In the rows, 128 means zero.
One turn moves each row of this set onto another row. After a few examples, where does it send each row asked below?
j778: [154 116 107 132 117  86 153 141 120 113 134 140 154 105 107 104 123 145
 127 161 132 136 135 131 143 118 126 153]
j860: [144 133  86 106 143 121 139 156 121 139 118 149 142 106 137 169 112 106
  91 115 129 141 145 154 101 100 130 123]
j378: [144 151 122 132 156 118 134 118 102 129 146 172 146 112 114 138 118 139
 109 107 141 158 142  86 136 136 160 129]
j779: [127  97 115 141 146 131 139 136 156 117 113 132 172 115 135 134 149 123
 151 137 129 133 123 109 115  90 141 123]
j97: [136 104 111 142 136 132 143 134 157 112 120 130 172 116 138 134 152 118
 148 134 119 126 124 111 113  92 140 123]
j181: [120 114 120  97 137 125 151 134 122 152 136 134 150 108 161 109 114 154
 135 106 115 154 147 117 145  91 166 144]
j167: [146 116 115 130 118  76 141 126 119 117 140 145 157 112 107 109 120 143
 124 166 138 146 147 136 150 112 135 146]
j329: [115 104 109 147 138 138 131 144 157 123 113 137 172 113 140 135 148 128
 143 137 124 129 122 112 124  98 141 109]
j640: [137 114  92  97 145 124 133 154 121 133 119 150 141 111 134 170 113 112
  93 132 128 157 146 148  97  94 131 131]
j759: [115 113 102  88 124 108 142 141 112 143 130 140 139 111 163 107 119 135
 132 108 122 179 143 121 148  96 144 145]
j922: [132 108 128  98 130 110 149 131 133 161 121 139 145 120 144 135 111 157
 112 103 114 143 144 127 152  96 169 143]
j155: [134 171  98 106 144 119 137 120 106 133 125 123 120  86 135 135 141 121
 128 121 133 161 149 152 141 103 160  91]
j407: [133 163 114 107 157 119 138 120 104 128 137 125 126  82 136 137 143 124
 143 124 139 158 148 154 136  93 159  94]
j868: [134 168 111 114 144 106 155 121 115 131 130 133 124  81 129 126 141 128
 135 123 128 153 144 161 142  94 147  85]
j437: [139 146 126 121 158 107 130 108 101 127 143 168 155 119 125 142 126 139
 118 105 142 159 142  86 125 139 160 133]
j299: [141 141 128 130 153 106 140 119 111 130 141 174 154 113 123 136 134 145
 111 109 138 156 131  81 126 150 155 124]
j256: [144 155 123 121 153 109 136 105 102 128 148 173 152 115 129 141 131 137
 119 107 141 151 130  87 125 140 153 135]
j637: [141 116  84  94 138 129 139 153 119 134 114 142 147 109 127 160 107 102
  97 131 130 151 149 143 100  97 123 116]
j53: [144 154 122 129 146 107 141 122 106 121 144 164 150 116 118 132 133 140
 121 104 136 156 144  80 128 150 145 139]
j67: [141 124  87 104 145 127 138 155 111 142 118 155 147 111 136 160 116 117
  84 124 121 155 152 148  94 105 130 117]
j674: [125 119  91  97 136 129 128 163 123 134 123 152 138 106 135 171 114 120
  88 134 122 155 145 142 104 109 129 118]
j704: [138 105 104 140 148 135 148 145 151 121 108 130 170 107 139 133 142 121
 145 128 128 117 114 117 110  94 138 124]
j486: [136 147 123 127 154 109 145 113 116 121 134 174 151 115 127 135 133 136
 119  93 130 162 130  79 121 142 150 119]
j872: [115 110 108  95 122 101 134 135 128 146 108 142 135 124 155 130 136 127
 130  92 126 178 128 113 155 103 144 133]
j692: [141 121  91 105 146 122 147 148 122 139 114 164 146 115 130 162 107 121
  83 116 115 146 142 141  94 100 129 124]
j282: [131  98 104 141 148 132 143 142 147 119 111 128 174 108 143 126 153 121
 144 128 120 129 122 114 109  97 140 104]
j811: [139 143 120 119 149 117 124 113  96 126 134 165 161 115 128 136 121 148
 117 111 136 151 135  85 129 152 162 123]
j524: [149 116 102 124 115  76 154 136 115 110 138 154 149 105 110 100 112 142
 113 155 122 152 141 138 140 116 126 142]
j364: [127  92 106 135 145 125 143 138 152 117 116 128 169 113 125 134 143 119
 144 132 130 122 119  98 118  96 131 113]
j165: [152 122 111 129 111  76 146 124 122 114 149 149 159 110 114 110 120 137
 122 163 134 137 139 135 147 115 132 147]
j999: [150 106 106 130 115  73 148 140 122 115 137 145 156 103 112 105 123 141
 114 164 132 143 135 138 144 120 131 134]
j391: [135 170 116 119 150 118 149 125 104 138 137 134 128  80 132 126 148 135
 135 128 135 157 149 153 141 104 154  85]
j535: [127 161 111 100 145 123 135 127 101 124 136 123 126  76 137 133 142 135
 141 130 132 154 144 147 140 111 157  84]
j924: [144 115 112 137 123  79 144 133 121 116 147 145 147 104  97 109 120 144
 120 160 138 135 137 125 160 112 134 137]
j629: [139 168 108 114 152 136 144 124 104 131 132 129 130  83 131 131 134 117
 140 120 139 160 152 146 137  95 157  87]
j402: [126 110 123 101 119  95 142 129 138 155 105 132 133 121 141 137 133 141
 124 101 122 155 132 134 168  94 158 127]
j351: [139 172 109 109 150 123 143 119 101 129 138 131 121  83 135 139 150 125
 140 125 133 152 140 154 135  93 151  99]
j306: [146 122  89 102 138 131 136 151 119 130 120 150 140 114 133 171 121 111
  92 129 117 151 144 147  95  95 128 132]
j829: [142 117 106 136 110  86 132 133 116 122 132 148 164 111 114 107 113 147
 117 168 134 138 141 141 156 120 138 134]
j346: [124  99 104 135 140 129 147 138 163 123 117 123 168 107 137 125 141 129
 141 144 123 118 120 109 118  94 145 121]
j740: [137 120 101 131 117  83 144 131 122 122 144 148 153 109 112 100 116 149
 115 165 134 142 139 120 149 119 136 152]
j139: [137 118  85  96 139 129 136 149 133 138 110 139 141 111 136 170 113 111
  87 125 121 145 142 141  98 102 141 120]
j913: [130 107 108 143 150 132 154 133 149 115 114 132 168 104 137 115 147 131
 152 125 113 126 119 113 115  88 142 110]
j277: [132 158 111 128 151 112 129 109 103 129 139 164 146 115 128 127 133 140
 118 107 138 163 137  81 135 142 160 130]
j626: [136 180 111 118 147 112 145 126 109 129 140 129 126  85 134 135 146 120
 138 110 136 152 154 147 141 107 149  94]

j692 turns into j524
j391 turns into j282
Where do these go?
j626 turns into j704
j779 turns into j437
j346 turns into j277
j306 turns into j165
j329 turns into j811
j181 turns into j872
j924 turns into j629

